In the data rows, zero lies at 4.5, halfway between 4 and 5.
Every row has a hidden score. In each pair, how much higher is the second row's than the first's? 10 means about the same, 20 much higher and 0 much lower. The score is a weighted sum of the row's numbers plus the product of two more (or one squared), each taken from its middle value.
[5. 4. 7. 3. 7. 1. 7. 6. 1. 4. 6. 3. 5. 5. 3. 5.]
[4. 4. 8. 2. 7. 2. 6. 6. 3. 4. 7. 4. 5. 2. 1. 6.] 13
[5. 4. 3. 4. 5. 5. 3. 6. 8. 4. 3. 7. 3. 3. 4. 4.]
[5. 4. 3. 6. 5. 5. 4. 6. 4. 3. 3. 8. 3. 5. 4. 4.] 7
[4. 3. 4. 5. 7. 6. 4. 3. 4. 5. 5. 2. 5. 6. 6. 4.]
[2. 3. 4. 5. 3. 7. 4. 4. 6. 5. 4. 6. 4. 6. 5. 4.] 11
[3. 2. 2. 4. 4. 3. 3. 5. 8. 2. 4. 5. 4. 3. 3. 3.]
[5. 2. 4. 5. 3. 2. 6. 6. 3. 4. 6. 4. 6. 4. 5. 7.] 8
[3. 6. 4. 4. 5. 3. 6. 2. 4. 4. 5. 1. 4. 4. 4. 4.]
[7. 7. 4. 6. 3. 6. 3. 3. 2. 6. 4. 4. 5. 7. 4. 7.] 10
[1. 3. 5. 5. 4. 6. 8. 6. 7. 7. 4. 6. 4. 4. 2. 4.]
[5. 3. 4. 3. 4. 5. 7. 6. 4. 5. 6. 4. 5. 5. 6. 3.] 11
[6. 6. 4. 7. 3. 7. 3. 0. 1. 6. 5. 5. 4. 6. 4. 7.]
[5. 7. 3. 5. 5. 2. 4. 5. 7. 3. 7. 3. 5. 2. 3. 4.] 10
[4. 5. 6. 2. 6. 2. 7. 9. 2. 3. 6. 4. 4. 4. 2. 5.]
[3. 4. 2. 5. 7. 6. 3. 2. 4. 4. 5. 4. 6. 8. 6. 4.] 11
[3. 3. 2. 4. 5. 5. 4. 5. 5. 5. 5. 4. 2. 5. 7. 4.]
[3. 4. 4. 6. 4. 7. 3. 4. 6. 1. 0. 6. 4. 6. 3. 5.] 12
[1. 5. 5. 8. 3. 5. 4. 4. 3. 2. 1. 3. 6. 7. 4. 2.]
[6. 7. 4. 5. 0. 5. 5. 3. 3. 6. 7. 5. 5. 6. 3. 6.] 11
[6. 1. 4. 4. 6. 5. 6. 5. 2. 8. 4. 6. 5. 7. 8. 2.]
[5. 7. 5. 4. 3. 6. 4. 4. 1. 6. 4. 5. 3. 6. 5. 6.] 12
[7. 6. 5. 4. 4. 5. 3. 5. 5. 7. 4. 3. 4. 3. 3. 7.]
[3. 2. 3. 7. 5. 7. 8. 4. 6. 7. 6. 4. 4. 5. 4. 6.] 7
[5. 5. 5. 3. 6. 5. 3. 5. 7. 7. 4. 5. 4. 3. 6. 9.]
[3. 5. 8. 3. 4. 6. 7. 2. 6. 4. 4. 5. 7. 3. 2. 2.] 2
[3. 5. 3. 4. 3. 4. 6. 5. 5. 4. 5. 4. 3. 5. 4. 1.]
[3. 3. 4. 6. 5. 6. 4. 4. 5. 2. 0. 5. 5. 6. 4. 5.] 2
[6. 6. 5. 4. 2. 5. 4. 3. 5. 5. 5. 5. 4. 2. 4. 6.]
[4. 4. 7. 5. 4. 5. 7. 3. 5. 5. 2. 5. 8. 4. 3. 4.] 6
[4. 4. 4. 6. 5. 3. 2. 4. 3. 3. 3. 6. 4. 5. 6. 6.]
[4. 5. 4. 5. 5. 6. 5. 5. 8. 5. 3. 4. 5. 4. 5. 3.] 13
[3. 7. 7. 2. 6. 1. 6. 6. 4. 5. 7. 5. 6. 3. 3. 4.]
[5. 6. 3. 6. 7. 3. 3. 5. 6. 4. 4. 4. 5. 6. 6. 3.] 13
[3. 4. 3. 8. 4. 4. 4. 4. 6. 2. 2. 6. 7. 4. 1. 3.]
[4. 5. 6. 6. 4. 7. 3. 3. 5. 6. 5. 3. 6. 7. 6. 6.] 16
[5. 5. 4. 5. 8. 4. 4. 6. 6. 4. 6. 3. 4. 4. 5. 4.]
[8. 5. 4. 6. 4. 7. 2. 2. 3. 6. 3. 3. 6. 8. 5. 6.] 14
[4. 5. 6. 7. 8. 5. 2. 3. 5. 5. 8. 1. 3. 5. 5. 5.]
[3. 5. 2. 5. 6. 3. 2. 4. 6. 2. 6. 5. 5. 6. 4. 5.] 7
[4. 6. 4. 5. 5. 4. 6. 5. 7. 5. 5. 4. 4. 1. 5. 4.]
[6. 3. 3. 4. 5. 6. 5. 5. 2. 7. 6. 7. 5. 6. 7. 2.] 7
[3. 4. 3. 6. 4. 6. 4. 5. 5. 4. 4. 6. 5. 4. 4. 3.]
[4. 6. 6. 5. 8. 6. 4. 4. 4. 4. 7. 2. 3. 7. 6. 7.] 12
[4. 4. 4. 6. 2. 4. 3. 5. 3. 3. 2. 6. 4. 6. 4. 4.]
[6. 3. 2. 1. 3. 1. 8. 5. 2. 4. 7. 7. 5. 5. 6. 3.] 11
[5. 5. 3. 5. 4. 5. 4. 5. 8. 3. 4. 6. 6. 3. 2. 5.]
[5. 3. 5. 4. 4. 4. 3. 4. 4. 4. 2. 6. 4. 5. 6. 4.] 11
[6. 5. 5. 6. 4. 8. 4. 2. 5. 7. 4. 5. 6. 6. 6. 4.]
[7. 7. 6. 4. 3. 5. 3. 3. 2. 5. 5. 4. 3. 5. 3. 7.] 12
[4. 5. 4. 5. 7. 5. 4. 3. 3. 5. 6. 4. 4. 6. 4. 5.]
[5. 4. 6. 4. 7. 2. 4. 4. 5. 3. 7. 1. 3. 4. 4. 7.] 13
[4. 8. 7. 5. 7. 6. 5. 4. 4. 6. 6. 0. 3. 6. 4. 5.]
[5. 6. 4. 6. 4. 4. 4. 6. 4. 3. 2. 5. 5. 6. 5. 3.] 9
[5. 5. 3. 5. 3. 4. 4. 6. 3. 2. 4. 5. 5. 5. 6. 4.]
[6. 7. 4. 5. 2. 3. 3. 4. 2. 4. 7. 5. 4. 4. 1. 7.] 11
[2. 5. 3. 4. 3. 0. 3. 5. 6. 1. 6. 3. 3. 2. 5. 6.]
[3. 5. 8. 1. 4. 5. 6. 3. 5. 4. 3. 6. 6. 3. 3. 0.] 9
[4. 5. 4. 6. 3. 4. 2. 5. 5. 3. 2. 6. 4. 5. 5. 4.]
[5. 3. 7. 6. 6. 6. 8. 4. 4. 5. 3. 3. 7. 6. 4. 5.] 9
[7. 7. 8. 2. 4. 5. 3. 6. 1. 8. 5. 7. 4. 8. 7. 3.]
[6. 3. 6. 5. 6. 6. 7. 4. 4. 5. 4. 5. 7. 7. 5. 6.] 9
[3. 2. 3. 5. 5. 7. 9. 4. 5. 7. 8. 5. 4. 5. 5. 5.]
[5. 6. 5. 4. 6. 2. 4. 6. 7. 1. 5. 2. 4. 3. 5. 6.] 10
[4. 4. 8. 2. 5. 2. 6. 8. 3. 4. 6. 3. 5. 0. 2. 6.]
[4. 4. 9. 3. 6. 4. 6. 5. 2. 5. 6. 4. 6. 6. 5. 5.] 10
[5. 3. 4. 4. 4. 4. 3. 5. 4. 3. 2. 5. 5. 5. 6. 5.]
[5. 4. 3. 4. 4. 3. 2. 5. 4. 2. 2. 7. 3. 5. 4. 4.] 9
[2. 5. 5. 4. 3. 7. 7. 4. 4. 6. 5. 7. 5. 4. 2. 3.]
[6. 6. 7. 4. 3. 6. 6. 2. 3. 5. 4. 3. 5. 3. 5. 7.] 13
[6. 7. 2. 4. 5. 8. 6. 6. 3. 7. 4. 5. 6. 4. 6. 4.]
[6. 2. 2. 5. 4. 4. 6. 8. 3. 4. 4. 3. 6. 4. 6. 5.] 7
[7. 5. 5. 2. 5. 2. 2. 6. 1. 7. 4. 6. 2. 4. 6. 5.]
[6. 3. 4. 2. 4. 5. 9. 5. 1. 5. 6. 6. 6. 7. 7. 2.] 9
[5. 4. 3. 4. 3. 4. 2. 4. 5. 3. 2. 7. 4. 4. 5. 3.]
[4. 3. 6. 8. 5. 4. 6. 4. 6. 4. 4. 5. 6. 3. 6. 5.] 8
[2. 5. 5. 5. 2. 5. 4. 4. 5. 2. 2. 5. 6. 6. 3. 3.]
[5. 6. 5. 7. 4. 6. 2. 3. 4. 5. 5. 3. 5. 7. 4. 7.] 14
[4. 2. 4. 4. 4. 5. 5. 5. 4. 6. 4. 8. 4. 5. 3. 4.]
[2. 5. 3. 7. 3. 4. 6. 5. 5. 2. 1. 4. 5. 4. 0. 3.] 9
[5. 3. 3. 4. 4. 5. 8. 6. 6. 5. 4. 5. 5. 2. 5. 5.]
[2. 4. 2. 4. 5. 6. 4. 1. 4. 3. 6. 3. 5. 7. 6. 5.] 11
[3. 6. 3. 5. 4. 4. 4. 3. 4. 4. 7. 2. 5. 6. 3. 3.]
[7. 5. 6. 2. 4. 3. 3. 5. 2. 8. 3. 5. 3. 5. 8. 5.] 7
[5. 3. 2. 3. 5. 6. 7. 5. 2. 7. 7. 6. 6. 6. 7. 2.]
[5. 7. 5. 5. 4. 6. 2. 2. 2. 5. 6. 4. 4. 5. 3. 8.] 15
[4. 6. 6. 5. 4. 4. 6. 8. 2. 5. 8. 4. 8. 6. 3. 2.]
[3. 2. 2. 5. 3. 5. 4. 4. 5. 5. 4. 4. 4. 6. 7. 3.] 5
[4. 4. 3. 5. 4. 4. 3. 6. 4. 3. 4. 6. 4. 4. 5. 5.]
[7. 7. 6. 5. 2. 6. 2. 3. 2. 6. 4. 4. 2. 5. 5. 8.] 17
[5. 6. 3. 6. 4. 5. 5. 5. 6. 5. 4. 5. 6. 1. 4. 3.]
[9. 6. 5. 3. 5. 3. 3. 6. 3. 6. 5. 6. 4. 4. 6. 6.] 8
[3. 3. 2. 3. 5. 5. 3. 4. 6. 4. 5. 6. 3. 5. 4. 3.]
[2. 3. 2. 4. 5. 6. 2. 4. 7. 4. 5. 4. 2. 7. 7. 5.] 12
[3. 8. 7. 4. 3. 4. 5. 2. 7. 6. 3. 6. 7. 4. 2. 1.]
[5. 6. 3. 5. 7. 3. 3. 5. 6. 4. 5. 3. 3. 3. 6. 5.] 5
[5. 4. 3. 5. 3. 4. 3. 5. 5. 2. 3. 6. 3. 3. 5. 3.]
[6. 3. 4. 4. 6. 3. 2. 5. 4. 2. 2. 5. 3. 3. 5. 6.] 14
[4. 4. 5. 4. 1. 6. 6. 6. 4. 7. 4. 5. 3. 4. 4. 4.]
[4. 3. 5. 6. 6. 6. 3. 4. 3. 3. 1. 6. 4. 7. 7. 4.] 8
[6. 3. 8. 4. 5. 3. 8. 4. 5. 4. 3. 4. 7. 4. 4. 5.]
[5. 2. 2. 3. 4. 3. 4. 5. 6. 4. 4. 5. 3. 4. 5. 4.] 12
[5. 2. 5. 5. 4. 8. 6. 4. 4. 6. 5. 5. 3. 4. 4. 5.]
[5. 2. 9. 5. 5. 4. 6. 3. 5. 4. 5. 5. 7. 2. 3. 5.] 8
[4. 5. 3. 5. 4. 5. 2. 3. 5. 5. 5. 5. 5. 5. 6. 3.]
[5. 3. 4. 5. 4. 6. 5. 3. 5. 6. 4. 6. 4. 5. 6. 3.] 9
[6. 2. 3. 2. 6. 5. 3. 4. 1. 7. 5. 6. 6. 6. 8. 3.]
[6. 5. 3. 5. 4. 5. 5. 7. 5. 6. 4. 7. 3. 4. 6. 5.] 12
[2. 3. 4. 7. 4. 6. 3. 2. 5. 2. 2. 5. 6. 6. 3. 4.]
[4. 3. 5. 4. 8. 3. 4. 3. 5. 4. 3. 2. 3. 3. 6. 4.] 9
[6. 8. 4. 5. 1. 6. 8. 6. 6. 3. 3. 5. 6. 3. 3. 3.]
[4. 5. 1. 5. 5. 4. 2. 2. 4. 1. 5. 4. 7. 8. 5. 4.] 1
[5. 5. 4. 5. 8. 4. 5. 6. 2. 1. 5. 3. 4. 2. 3. 9.]
[6. 4. 4. 5. 3. 4. 4. 6. 4. 3. 2. 5. 5. 3. 4. 5.] 6
[6. 3. 3. 3. 3. 4. 6. 5. 2. 5. 7. 5. 6. 5. 6. 4.]
[4. 6. 7. 4. 3. 6. 7. 1. 6. 7. 3. 5. 7. 4. 4. 1.] 14
[6. 7. 4. 5. 3. 3. 6. 4. 6. 4. 5. 4. 4. 0. 1. 7.]
[5. 5. 4. 5. 6. 4. 4. 4. 4. 3. 7. 2. 4. 9. 6. 5.] 11
[5. 4. 4. 4. 6. 3. 5. 5. 4. 4. 6. 2. 4. 7. 5. 6.]
[2. 2. 4. 5. 3. 6. 8. 5. 4. 7. 4. 6. 4. 5. 2. 2.] 10
[6. 6. 5. 7. 3. 7. 3. 2. 1. 5. 5. 4. 3. 8. 4. 8.]
[5. 4. 2. 6. 4. 4. 6. 7. 3. 4. 6. 5. 5. 5. 5. 4.] 4
[4. 6. 8. 3. 6. 7. 6. 4. 7. 5. 4. 5. 6. 4. 2. 2.]
[4. 5. 4. 5. 4. 5. 4. 6. 6. 4. 2. 3. 4. 4. 6. 3.] 13
[4. 4. 5. 7. 5. 5. 2. 7. 4. 4. 3. 5. 4. 5. 5. 4.]
[2. 3. 4. 3. 2. 4. 6. 5. 5. 6. 5. 4. 4. 4. 3. 4.] 11
[8. 7. 6. 4. 3. 3. 2. 6. 3. 6. 6. 6. 4. 4. 6. 5.]
[6. 3. 7. 8. 7. 7. 6. 2. 4. 8. 4. 4. 9. 8. 7. 6.] 9
[2. 2. 4. 6. 6. 5. 3. 4. 3. 1. 0. 5. 6. 8. 5. 4.]
[6. 6. 3. 4. 5. 4. 3. 6. 7. 3. 7. 4. 5. 2. 4. 6.] 12
[3. 4. 4. 7. 6. 4. 2. 5. 7. 4. 5. 4. 5. 5. 5. 4.]
[5. 4. 4. 3. 5. 2. 4. 7. 5. 3. 2. 6. 3. 2. 5. 6.] 9
[2. 1. 2. 5. 6. 8. 5. 2. 5. 7. 5. 5. 4. 6. 6. 3.]
[4. 2. 5. 5. 6. 3. 4. 2. 5. 3. 6. 4. 6. 6. 5. 5.] 9
[3. 4. 3. 5. 5. 4. 3. 4. 6. 4. 2. 5. 5. 2. 7. 4.]
[6. 6. 6. 6. 4. 6. 3. 2. 3. 5. 4. 4. 4. 7. 4. 7.] 16
[7. 6. 6. 4. 4. 6. 3. 6. 3. 8. 3. 6. 3. 5. 8. 2.]
[3. 5. 6. 5. 7. 2. 3. 6. 7. 4. 6. 1. 4. 4. 5. 6.] 6
[3. 3. 2. 4. 5. 6. 4. 6. 7. 5. 4. 4. 3. 5. 6. 4.]
[7. 7. 6. 2. 3. 3. 4. 6. 3. 6. 5. 4. 4. 3. 5. 4.] 11
[4. 4. 2. 4. 6. 5. 2. 5. 4. 4. 3. 4. 3. 7. 7. 3.]
[6. 3. 3. 4. 6. 6. 6. 5. 5. 6. 4. 4. 4. 4. 6. 7.] 12
[6. 5. 5. 3. 5. 2. 6. 4. 6. 2. 9. 1. 3. 4. 3. 8.]
[3. 5. 8. 3. 6. 4. 6. 1. 7. 6. 4. 5. 6. 3. 3. 3.] 7
[4. 3. 8. 6. 6. 5. 6. 5. 6. 6. 4. 4. 8. 4. 5. 3.]
[5. 5. 3. 5. 4. 4. 3. 7. 5. 3. 4. 5. 5. 5. 7. 4.] 13
[6. 6. 5. 6. 2. 4. 4. 6. 7. 4. 5. 4. 5. 2. 2. 7.]
[2. 3. 4. 4. 3. 6. 5. 5. 3. 7. 6. 6. 4. 3. 3. 4.] 9
[6. 6. 5. 4. 4. 5. 1. 2. 1. 5. 5. 5. 4. 8. 6. 6.]
[2. 4. 5. 6. 1. 6. 6. 5. 4. 5. 5. 4. 4. 4. 2. 5.] 8
[6. 4. 4. 5. 4. 5. 4. 6. 5. 3. 2. 6. 3. 4. 4. 5.]
[4. 3. 3. 2. 4. 5. 8. 5. 2. 6. 7. 5. 6. 6. 6. 1.] 12
[6. 7. 5. 6. 2. 6. 2. 5. 2. 7. 4. 4. 4. 7. 4. 7.]
[5. 4. 3. 6. 4. 5. 3. 6. 5. 2. 5. 4. 5. 2. 3. 7.] 10
[9. 6. 7. 2. 2. 3. 3. 5. 3. 6. 5. 6. 3. 4. 6. 5.]
[4. 6. 4. 5. 5. 1. 2. 3. 5. 3. 7. 2. 4. 5. 5. 7.] 8
[4. 5. 5. 4. 5. 2. 3. 6. 6. 4. 4. 2. 3. 4. 6. 5.]
[5. 8. 5. 6. 2. 5. 2. 2. 3. 6. 5. 5. 5. 6. 3. 4.] 10
[5. 4. 4. 6. 3. 5. 3. 6. 6. 4. 3. 5. 4. 7. 3. 3.]
[4. 3. 3. 6. 5. 5. 2. 5. 5. 2. 2. 4. 4. 7. 5. 4.] 9
[2. 3. 5. 8. 3. 4. 6. 6. 6. 2. 2. 5. 6. 5. 2. 4.]
[3. 0. 2. 6. 5. 6. 8. 5. 5. 8. 6. 4. 4. 6. 7. 3.] 13
[4. 5. 5. 6. 7. 5. 4. 4. 4. 6. 6. 1. 4. 9. 7. 5.]
[3. 3. 2. 4. 3. 4. 3. 4. 5. 5. 3. 4. 3. 4. 6. 2.] 11
[6. 3. 5. 5. 7. 7. 5. 4. 3. 7. 3. 3. 5. 7. 9. 3.]
[5. 5. 7. 4. 7. 1. 6. 7. 2. 4. 8. 4. 5. 6. 4. 5.] 8
[4. 3. 3. 2. 4. 5. 4. 4. 6. 4. 4. 4. 2. 5. 5. 4.]
[3. 5. 8. 2. 5. 3. 5. 0. 4. 6. 1. 5. 6. 3. 4. 1.] 6
[4. 3. 1. 4. 4. 4. 4. 4. 6. 4. 5. 4. 4. 6. 6. 3.]
[3. 5. 5. 4. 7. 4. 4. 5. 7. 2. 8. 2. 3. 4. 5. 5.] 9
[7. 1. 4. 3. 5. 6. 4. 3. 1. 8. 4. 5. 4. 8. 9. 2.]
[8. 7. 6. 4. 4. 5. 3. 6. 2. 6. 5. 7. 4. 5. 5. 4.] 10
[5. 6. 5. 7. 4. 6. 1. 1. 1. 8. 5. 4. 4. 8. 7. 5.]
[3. 5. 3. 5. 4. 5. 3. 3. 6. 6. 2. 4. 5. 4. 7. 3.] 11
[4. 3. 5. 5. 7. 4. 5. 6. 7. 3. 3. 1. 2. 5. 4. 6.]
[4. 5. 5. 6. 9. 5. 2. 3. 5. 5. 7. 0. 3. 6. 8. 7.] 10
[7. 6. 4. 4. 4. 4. 4. 4. 6. 5. 5. 5. 4. 3. 4. 7.]
[7. 6. 5. 4. 4. 6. 5. 5. 5. 8. 5. 4. 5. 4. 5. 8.] 11
[5. 4. 6. 8. 5. 6. 6. 3. 4. 5. 2. 6. 7. 8. 6. 5.]
[5. 4. 4. 6. 7. 5. 6. 4. 0. 5. 4. 3. 4. 5. 8. 5.] 9
[5. 6. 5. 3. 6. 1. 5. 5. 3. 4. 8. 0. 3. 5. 4. 5.]
[2. 2. 2. 7. 4. 6. 4. 4. 5. 5. 4. 4. 4. 7. 7. 1.] 12
[6. 4. 8. 2. 7. 3. 7. 7. 2. 4. 5. 4. 4. 4. 3. 5.]
[5. 4. 4. 5. 3. 4. 4. 4. 6. 5. 5. 4. 5. 4. 5. 5.] 12
[5. 4. 4. 5. 5. 3. 3. 6. 5. 3. 3. 6. 5. 4. 6. 3.]
[7. 6. 5. 6. 3. 6. 4. 4. 4. 7. 4. 4. 5. 4. 6. 6.] 12
[3. 6. 4. 5. 4. 5. 5. 4. 6. 5. 5. 5. 6. 2. 5. 3.]
[4. 4. 7. 6. 5. 6. 7. 4. 4. 5. 4. 3. 6. 5. 7. 5.] 7
[5. 2. 3. 4. 6. 6. 2. 3. 5. 5. 3. 5. 4. 6. 8. 4.]
[4. 5. 4. 5. 3. 5. 3. 7. 4. 5. 2. 5. 4. 4. 6. 3.] 9
[5. 6. 5. 5. 4. 4. 7. 4. 6. 4. 4. 3. 4. 2. 5. 6.]
[5. 6. 5. 4. 3. 5. 5. 3. 7. 6. 4. 6. 4. 4. 6. 4.] 12
[4. 4. 1. 3. 4. 3. 3. 4. 5. 3. 4. 4. 3. 4. 6. 4.]
[4. 4. 4. 6. 6. 3. 4. 6. 7. 4. 4. 2. 5. 3. 6. 4.] 11
[5. 5. 3. 4. 3. 6. 2. 3. 2. 6. 4. 5. 3. 6. 4. 6.]
[1. 4. 5. 6. 4. 5. 6. 3. 4. 1. 1. 5. 5. 7. 3. 3.] 4
[4. 4. 6. 7. 4. 4. 7. 4. 7. 4. 3. 5. 5. 4. 2. 5.]
[4. 6. 8. 3. 5. 5. 6. 1. 6. 6. 2. 6. 6. 5. 3. 1.] 11
[2. 4. 3. 5. 4. 8. 8. 5. 3. 7. 3. 6. 4. 5. 5. 3.]
[4. 6. 3. 6. 5. 5. 4. 5. 7. 5. 3. 4. 4. 2. 5. 5.] 11
[2. 3. 2. 4. 3. 4. 3. 4. 7. 4. 4. 5. 3. 6. 5. 2.]
[3. 3. 4. 7. 4. 6. 4. 4. 5. 2. 2. 7. 6. 6. 2. 5.] 8
[3. 4. 7. 2. 5. 5. 5. 0. 7. 4. 4. 6. 7. 5. 2. 2.]
[3. 2. 5. 6. 4. 8. 6. 5. 4. 7. 4. 6. 4. 5. 4. 4.] 12
[5. 3. 3. 5. 4. 5. 5. 6. 1. 5. 3. 5. 5. 6. 9. 5.]
[2. 5. 3. 5. 3. 7. 6. 7. 6. 7. 4. 5. 4. 4. 3. 3.] 16
[5. 8. 8. 2. 5. 2. 7. 8. 3. 5. 6. 2. 4. 1. 1. 4.]
[7. 6. 7. 2. 3. 2. 3. 5. 4. 5. 5. 6. 2. 1. 4. 4.] 8
[7. 5. 3. 4. 4. 4. 1. 4. 3. 4. 5. 4. 4. 5. 4. 9.]
[5. 4. 4. 6. 6. 6. 5. 6. 6. 7. 4. 6. 4. 5. 7. 4.] 2
[5. 1. 3. 5. 4. 4. 3. 3. 5. 7. 4. 7. 4. 4. 7. 4.]
[5. 4. 4. 4. 5. 3. 4. 6. 8. 4. 3. 6. 4. 1. 3. 4.] 9
[4. 3. 3. 4. 4. 4. 4. 4. 6. 4. 3. 4. 3. 4. 7. 5.]
[3. 2. 5. 6. 4. 3. 4. 5. 6. 0. 2. 5. 6. 3. 1. 6.] 12
[7. 1. 4. 2. 7. 6. 9. 5. 1. 6. 4. 4. 4. 7. 8. 4.]
[5. 3. 4. 5. 6. 5. 5. 3. 5. 4. 6. 3. 4. 4. 4. 6.] 13
[3. 3. 1. 4. 6. 5. 2. 4. 5. 4. 4. 5. 3. 4. 6. 3.]
[6. 3. 4. 4. 6. 4. 5. 5. 4. 6. 4. 5. 4. 3. 7. 6.] 10
[4. 6. 7. 5. 7. 3. 4. 3. 3. 3. 7. 1. 4. 6. 4. 7.]
[5. 4. 4. 5. 6. 3. 3. 6. 6. 1. 5. 4. 4. 4. 3. 6.] 11
[4. 6. 3. 6. 7. 3. 3. 5. 7. 2. 6. 4. 4. 4. 4. 4.]
[3. 2. 4. 6. 2. 7. 5. 4. 4. 5. 4. 6. 4. 5. 3. 4.] 11
[2. 6. 3. 5. 4. 3. 3. 5. 5. 2. 7. 3. 6. 5. 4. 4.]
[5. 6. 7. 2. 5. 5. 6. 1. 6. 5. 3. 6. 7. 3. 2. 2.] 7
[3. 3. 4. 5. 6. 4. 3. 5. 6. 2. 6. 2. 2. 6. 6. 5.]
[7. 6. 7. 3. 2. 5. 4. 5. 1. 7. 5. 5. 3. 6. 6. 4.] 11
[4. 6. 4. 6. 5. 3. 4. 6. 5. 3. 7. 3. 5. 3. 5. 4.]
[5. 6. 5. 5. 1. 4. 3. 2. 3. 5. 5. 4. 4. 5. 3. 6.] 8
[3. 3. 4. 5. 3. 6. 6. 5. 5. 5. 5. 5. 3. 4. 2. 5.]
[5. 5. 2. 5. 2. 4. 2. 5. 4. 3. 3. 7. 5. 4. 5. 4.] 8
[4. 5. 4. 4. 6. 5. 6. 5. 6. 3. 0. 6. 4. 3. 5. 5.]
[6. 7. 5. 6. 3. 7. 5. 4. 5. 6. 5. 4. 6. 4. 3. 6.] 13
[3. 5. 7. 3. 5. 2. 5. 6. 3. 5. 6. 5. 5. 5. 4. 5.]
[4. 2. 3. 4. 4. 3. 5. 4. 5. 4. 5. 3. 2. 4. 6. 4.] 12
[5. 6. 3. 5. 3. 4. 5. 5. 6. 4. 3. 6. 5. 2. 5. 4.]
[2. 1. 5. 6. 4. 5. 4. 4. 4. 1. 3. 5. 6. 6. 3. 4.] 10
[2. 6. 9. 3. 6. 7. 5. 1. 6. 5. 3. 4. 5. 5. 4. 2.]
[3. 3. 3. 7. 3. 8. 7. 4. 6. 9. 7. 4. 5. 6. 6. 4.] 13
[3. 3. 3. 5. 2. 7. 6. 6. 4. 5. 6. 5. 3. 4. 3. 4.]
[3. 6. 8. 2. 6. 4. 5. 1. 5. 4. 3. 5. 5. 5. 2. 2.] 8
[5. 6. 9. 2. 6. 2. 6. 8. 2. 6. 5. 3. 3. 2. 3. 4.]
[4. 4. 4. 6. 4. 5. 6. 3. 5. 6. 5. 5. 5. 3. 5. 5.] 9
[5. 2. 4. 6. 5. 6. 4. 5. 4. 3. 2. 4. 3. 6. 7. 5.]
[6. 4. 8. 3. 5. 2. 6. 7. 2. 6. 7. 5. 6. 5. 4. 3.] 7
[4. 4. 8. 4. 7. 4. 7. 7. 2. 5. 7. 4. 5. 5. 4. 3.]
[2. 3. 6. 5. 6. 3. 4. 4. 4. 0. 1. 5. 4. 4. 3. 4.] 10
[4. 4. 5. 5. 6. 2. 5. 6. 7. 3. 5. 3. 4. 4. 5. 6.]
[7. 5. 6. 4. 4. 6. 4. 4. 6. 7. 4. 4. 3. 3. 6. 7.] 16
